In the data rows, the value 50 means zero.
Some points, one per row:
tensor([64., 75., 51., 53., 60., 51., 26., 25., 57., 40., 39., 51., 44., 83., 60., 36.])
tensor([60., 78., 61., 69., 57., 52., 33., 36., 50., 28., 59., 44., 40., 61., 46., 34.])
tensor([66., 24., 58., 39., 55., 53., 83., 33., 34., 57., 75., 67., 42.,  0., 88., 47.])
tensor([48., 44., 44., 76., 53., 56., 65., 59., 42., 59., 48., 70., 49., 34., 83., 49.])
tensor([ 1., 14., 60., 37., 36., 41., 30., 74., 47., 37., 60., 14., 60., 13., 25., 29.])
tensor([32., 61., 48., 63., 60., 90., 46., 62., 57., 43., 39., 16., 31., 62., 22., 61.])
tensor([57., 59., 56., 23., 52., 58., 44., 40., 52., 58., 33., 45., 45., 56., 21., 35.])
tensor([39., 29., 48., 49., 63., 35., 51., 46., 29., 63., 51., 75., 54., 38., 92., 49.])
tensor([54., 38., 78., 20., 56., 40., 34., 67., 37., 64., 53., 61., 62., 33., 72., 47.])
tensor([63., 67., 37., 59., 52., 60., 18., 57., 54., 36., 32., 66., 19., 51., 60., 51.])
tensor([91., 45., 45., 76., 65., 62., 54., 44., 36., 55., 39., 62., 40., 55., 36., 58.])
tensor([55., 61., 66., 46., 56., 49., 28., 43., 43., 54., 51., 37., 35., 44., 20., 74.])
tensor([62., 37., 69., 36., 56., 48., 74., 70., 43., 68., 65., 76., 66., 11., 82., 48.])
tensor([47., 66., 72., 44., 63., 31.,  0., 65., 56., 38., 42., 65., 48., 48., 40., 39.])
tensor([26., 88., 52., 58., 55., 41., 24., 86., 57., 39., 44., 66., 35., 82., 46., 59.])
tensor([43., 47., 47., 65., 58., 44., 60., 50., 37., 64., 51., 65., 62., 31., 78., 38.])
tensor([59., 48., 41., 60., 63., 50., 70., 54., 18., 62., 57., 85., 56., 18., 89., 44.])
tensor([46., 53., 38., 51., 44., 49., 66., 61., 53., 43., 39., 39., 31., 51., 43., 81.])
tensor([54., 46., 63., 19., 39., 46., 12., 40., 54., 37., 50., 33., 75., 86., 40., 19.])
tensor([53., 37., 59., 33., 48., 41., 55., 75., 55., 59., 60., 72., 61., 44., 99., 51.])
tensor([39., 46., 52., 62., 41., 54., 78., 33., 60., 45., 54., 58., 34., 58., 66., 57.])
tensor([36., 83., 46., 65., 62., 50., 28., 35., 66., 26., 42., 40., 62., 65., 61., 54.])
tensor([40., 61., 68., 34., 46., 30.,  6.,  8., 63., 58., 54., 35., 50., 68., 33., 43.])
tensor([59., 41., 41., 69., 50., 46., 71., 31., 31., 57., 54., 63., 71., 14., 80., 51.])
tensor([40., 29., 60., 32., 57., 48., 63., 55., 50., 52., 54., 23., 68., 58., 51., 40.])
tensor([65., 63., 50., 84., 49., 63., 28., 34., 50., 46., 45., 41., 23., 71., 13., 38.])
tensor([35., 61., 37., 57., 42., 63., 50., 32., 85., 61., 38., 55., 41., 76., 50., 58.])
tensor([52., 30., 48.,  0., 41., 46., 29., 55., 45., 58., 57., 65., 55., 30., 42., 47.])
tensor([57., 59., 44., 52., 52., 65., 33., 41., 70., 45., 31., 58., 37., 80., 53., 46.])
tensor([48., 66., 49., 51., 65., 75., 28., 83., 37., 41., 32., 38., 49., 81., 35., 36.])
tensor([58., 20., 60., 28., 38., 42., 76., 78., 58., 58., 69., 66., 63.,  3., 89., 54.])
tensor([47., 56., 52., 63., 61., 61., 52., 21., 59., 31., 48., 25., 50., 62., 45., 42.])
tensor([44., 74., 42., 34., 40., 54., 67., 56., 51., 53., 62., 65., 41., 52., 40., 49.])
tensor([47., 92., 61., 61., 74., 50., 21., 81., 45., 41., 47., 74., 48., 70., 51., 54.])
tensor([45., 40., 49., 25., 44., 64., 68., 62., 46., 67., 65., 58., 66., 11., 66., 40.])
tensor([ 7., 82., 52., 55., 52., 47., 30., 84., 75., 53., 35., 62., 45., 88., 34., 67.])
tensor([48., 31., 43., 70., 48., 43., 34., 27., 40., 39., 54., 28., 65., 58., 25., 41.])
tensor([65., 81., 64., 60., 59., 53., 36., 83., 15., 52., 48., 88., 41., 33., 79., 66.])
tensor([53., 16., 62., 29., 37., 44., 52., 47., 22., 39., 56., 40., 68., 28., 12., 22.])
tensor([45., 40., 57., 76., 57., 47., 43., 12., 44., 21., 53., 42., 46., 49., 54., 62.])
tensor([32., 22., 37., 35., 35., 49., 99., 51., 63., 53., 47., 43., 34., 45., 50., 58.])
tensor([22.,  3., 47.,  9., 54., 47., 49., 76., 77., 47., 62., 20., 42., 22., 32., 35.])
tensor([55., 53., 56., 35., 33., 49.,  4., 63., 43., 45., 51., 60., 53., 63., 40., 37.])
tensor([60., 36., 37., 58., 53., 35., 74., 47., 47., 55., 72., 67., 54., 26., 97., 47.])
tensor([47., 38., 48., 32., 48., 53., 49., 49., 63., 68., 39., 53., 48., 35., 27., 54.])
tensor([55., 47., 51., 51., 28., 41., 66., 78., 55., 45., 54., 51., 36., 32.,  0., 55.])
tensor([62., 31., 46., 53., 55., 49., 76., 18., 52., 59., 43., 32., 61., 52., 64., 36.])
tensor([53., 65., 78., 43., 64., 47., 28., 91., 54., 65., 39., 72., 49., 39., 73., 72.])
tensor([46., 63., 52., 27., 57., 69., 31., 63., 49., 43., 28., 63., 29., 68., 66., 60.])
tensor([52., 36., 36., 46., 42., 39., 65., 45., 42., 36., 64., 54., 33., 19., 74., 58.])
tensor([62., 53., 65., 52., 58., 27., 47., 56., 56., 35., 52., 76., 37., 57., 57., 37.])
tensor([40., 67., 39., 41., 49., 47., 56., 37., 73., 45., 40., 38., 46., 92., 52., 68.])
tensor([56., 54., 45., 67., 61., 56., 19., 36., 45., 50., 46., 29., 54., 99.,  9., 39.])
Then 24 other points, each followed by its number:
tensor([50., 74., 50., 68., 49., 50., 51., 43., 57., 49., 32., 45., 52., 89., 45., 65.]) 0
tensor([57., 36., 43., 51., 47., 60., 58., 56., 49., 66., 49., 57., 63., 27., 98., 49.]) 1
tensor([49., 42., 43., 59., 62., 41., 36., 12., 44., 36., 67., 60., 54., 59., 30., 40.]) 2
tensor([53., 41., 56., 46., 21., 23., 60., 64., 36., 47., 65., 45., 60., 54., 50., 35.]) 3
tensor([68., 63., 55., 88., 63., 65., 45., 32., 32., 43., 52., 47., 46., 57., 44., 46.]) 4
tensor([44., 51., 52., 62., 68., 62., 67., 79., 30., 42., 54., 26., 50., 41., 53., 47.]) 5
tensor([55., 79., 28., 82., 64., 69., 29., 68., 60., 58., 23., 43., 22., 86., 13., 60.]) 6
tensor([53., 21., 66.,  1., 51., 42., 38., 59., 51., 74., 64., 67., 61., 28., 90., 42.]) 7
tensor([37., 52., 59., 44., 62., 44., 44., 44., 75., 55., 46., 59., 29., 33.,  9., 50.]) 8
tensor([57., 61., 57., 47., 55., 50., 81., 63., 48., 47., 50., 85., 42., 39., 96., 47.]) 9
tensor([69., 30., 68., 44., 51., 45., 89., 70., 34., 65., 65., 80., 42., 21., 99., 68.]) 10
tensor([29.,  5., 54., 22., 45., 44., 80., 62., 53., 71., 60., 58., 74., 12., 80., 44.]) 11
tensor([45., 62., 17., 99., 58., 25., 60., 10., 45., 50., 59., 33., 51., 56., 20., 79.]) 12
tensor([48., 57., 49., 22., 19., 48., 38., 65., 52., 42., 48., 40., 58., 30., 54., 65.]) 13
tensor([58., 73., 61., 33., 61., 38., 62., 41., 56., 41., 47., 51., 48., 57., 47., 66.]) 14
tensor([47., 56., 41., 47., 40., 57., 57., 62., 51., 66., 47., 67., 51., 39., 55., 47.]) 15
tensor([50., 49., 46., 53., 50., 35., 77., 54., 48., 63., 60., 76., 56., 35., 76., 61.]) 16
tensor([35., 22., 34., 69., 47., 60., 39., 16., 74., 48., 64., 25., 97., 73.,  7., 53.]) 17
tensor([51., 41., 63., 70., 43., 48., 49., 46., 41., 66., 50., 71., 56., 48., 66., 41.]) 18
tensor([59., 41., 52.,  8., 53., 58., 49., 76., 64., 63., 53., 64., 70., 31., 79., 66.]) 19
tensor([54., 71., 55., 44., 50., 53., 26., 72., 53., 59., 40., 74., 33., 59., 49., 50.]) 20
tensor([47., 31., 49., 67., 58., 43., 80., 33., 53., 29., 45., 42., 22., 30., 47., 70.]) 21
tensor([59., 50., 41., 36., 39., 39., 33., 52., 51., 48., 36., 59., 44., 81., 49., 44.]) 22
tensor([61., 27., 64., 27., 43., 35., 79., 59., 48., 68., 66., 58., 65.,  9., 81., 41.]) 23
Which three of these numbered points are nearest to each point below, ignoring the direction in which the first points spread most? Their numbers follow each, nearest first.
tensor([49., 74., 54., 82., 58., 62., 42., 36., 36., 56., 50., 50., 38., 74., 28., 68.]) > 4 16 0
tensor([55., 24., 59., 55., 23., 32., 73., 34., 29., 46., 72., 51., 54., 19., 22., 26.]) > 3 2 23
tensor([37., 38., 42., 76., 61., 49.,  8., 15., 48., 69., 38., 12., 92., 75.,  0., 50.]) > 17 2 11
tensor([64., 41., 41., 54., 34., 43., 89.,  5., 72., 31., 58., 34., 46., 52., 61., 66.]) > 21 0 14
tensor([61., 37., 53., 61., 51., 56., 61., 61., 37., 30., 46., 43., 31., 47., 53., 53.]) > 5 10 21
tensor([45., 68., 64., 64., 54., 59.,  0., 50., 58., 21., 46., 42., 54., 59., 81., 44.]) > 1 18 9
tensor([60., 71., 45., 55., 56., 62., 47., 27., 57., 33., 54., 52., 42., 76., 62., 44.]) > 9 16 0
tensor([17., 21., 51., 24., 47., 55., 52., 16., 66., 55., 54., 27., 73., 52., 48., 42.]) > 11 17 23
tensor([83., 87., 26., 75., 43., 78., 42., 81., 48., 59., 29., 36., 27., 99., 22., 63.]) > 6 15 10
tensor([77., 43., 40., 38., 46., 37., 68., 35., 53., 29., 66., 53., 64., 51., 61., 56.]) > 14 23 22
tensor([64., 29., 35., 78., 53., 59., 56., 54., 56., 63., 60., 30., 39., 99., 14., 41.]) > 6 18 0
tensor([48., 88., 50., 74., 63., 57., 57., 55., 46., 65., 45., 26., 40., 99., 36., 74.]) > 0 16 10
tensor([54., 54., 46., 62., 38., 39.,  0., 18., 55., 58., 55., 32., 60., 91.,  7., 42.]) > 2 23 18
tensor([33., 46., 44., 41., 40., 52., 86., 60., 59., 58., 54., 50., 49., 21., 18., 63.]) > 8 15 11
tensor([52., 78., 54., 61., 51., 42., 25., 35., 38., 68., 37., 75., 49., 52., 61., 45.]) > 18 20 16
tensor([54., 84., 63., 55., 40., 59., 31., 31., 74., 48., 49., 38., 19., 79.,  6., 68.]) > 14 23 8
tensor([53., 68., 63., 33., 57., 55., 63., 56., 52., 37., 46., 73., 53., 31., 65., 58.]) > 14 9 16
tensor([51., 40., 42., 68., 52., 43., 64., 48., 35., 57., 60., 69., 47., 17., 85., 46.]) > 18 16 4
tensor([56., 60., 52., 47., 37., 29., 19., 38., 38., 48., 43., 56., 42., 61., 50., 45.]) > 22 18 23
tensor([27., 70., 57., 43., 54., 57.,  7., 68., 47., 34., 40., 77., 32., 47., 57., 61.]) > 20 15 9
tensor([69., 13., 31., 70., 35., 29., 98.,  0., 60., 57., 61., 54., 27., 11., 51., 68.]) > 21 12 2
tensor([32., 25., 51., 43., 42., 74., 56., 54., 74., 42., 50.,  0., 49., 78., 27., 44.]) > 11 23 5
tensor([59., 57., 59., 41., 45., 37., 38., 50., 44., 49., 44., 41., 45., 44., 44., 24.]) > 23 3 22
tensor([44., 83., 54., 55., 60., 58., 45., 61., 30., 61., 56., 80., 71., 49., 88., 54.]) > 9 16 20
tensor([51., 62., 59., 61., 60., 32., 49., 51., 41., 49., 45., 71., 54., 56., 41., 62.]) > 16 0 18
tensor([60., 75., 40., 65., 67., 58., 39., 36., 28., 52., 44., 25., 50., 73.,  3., 43.]) > 4 5 2
tensor([44., 49., 60., 60., 71., 33., 77., 49., 50., 42., 62., 59., 40.,  3., 32., 54.]) > 8 21 14
tensor([39., 42., 76., 18., 14., 45., 29., 83., 31., 52., 53., 45., 68., 25., 44., 26.]) > 13 3 23
tensor([61., 22., 32., 32., 48., 29., 83., 20., 43., 56., 73., 45., 71.,  9., 72., 34.]) > 2 23 14
tensor([47., 49., 59., 17., 44., 71., 41., 78., 68., 43., 37., 53., 40., 56., 63., 60.]) > 19 20 13
tensor([46., 78., 41., 80., 60., 77., 47., 42., 51., 44., 25., 21., 36., 85.,  0., 43.]) > 5 6 4
tensor([59., 65., 56., 44., 54., 50., 56., 38., 32., 43., 48., 62., 50., 57., 47., 51.]) > 14 16 0
tensor([34., 35., 63., 41., 50., 31., 17., 56., 59., 55., 54., 68., 50., 24., 35., 47.]) > 8 23 11
tensor([41., 77., 53., 33., 36., 56., 12., 97., 49., 54., 40., 47., 52., 26., 24., 46.]) > 13 20 15
tensor([58., 78., 37., 55., 52., 42., 59., 45., 47., 32., 65., 37., 24., 18., 27., 57.]) > 21 14 8
tensor([49., 61., 57., 54., 46., 70., 69., 67., 39., 67., 49., 33., 36., 73., 23., 50.]) > 5 15 6
tensor([56., 31., 27., 70., 52., 49., 54., 38., 60., 57., 55., 37., 90., 43., 45., 46.]) > 17 1 2
tensor([52., 37., 51., 77., 67., 47., 57., 46., 45., 33., 43., 30., 67., 39., 13., 53.]) > 5 21 4
tensor([32., 11., 60., 25., 45., 41., 74., 67., 63., 53., 61., 53., 58., 21., 44., 56.]) > 11 23 8
tensor([58., 18., 40., 45., 43., 47., 86., 48., 36., 59., 57., 81., 45., 26., 94., 45.]) > 22 16 0
tensor([37., 25., 69., 17., 44., 33., 52., 59., 64., 46., 57., 62., 43.,  0., 66., 59.]) > 8 13 23
tensor([68., 84., 51., 82., 57., 50., 97., 47., 46., 42., 41., 53., 12., 56., 28., 60.]) > 21 6 0
tensor([49., 36., 52., 46., 49., 56., 74., 62., 46., 70., 51., 54., 73., 27., 92., 51.]) > 1 0 15
tensor([32., 26., 47., 56., 45., 38., 68., 46., 33., 49., 58., 32., 44., 21.,  1., 59.]) > 8 21 2
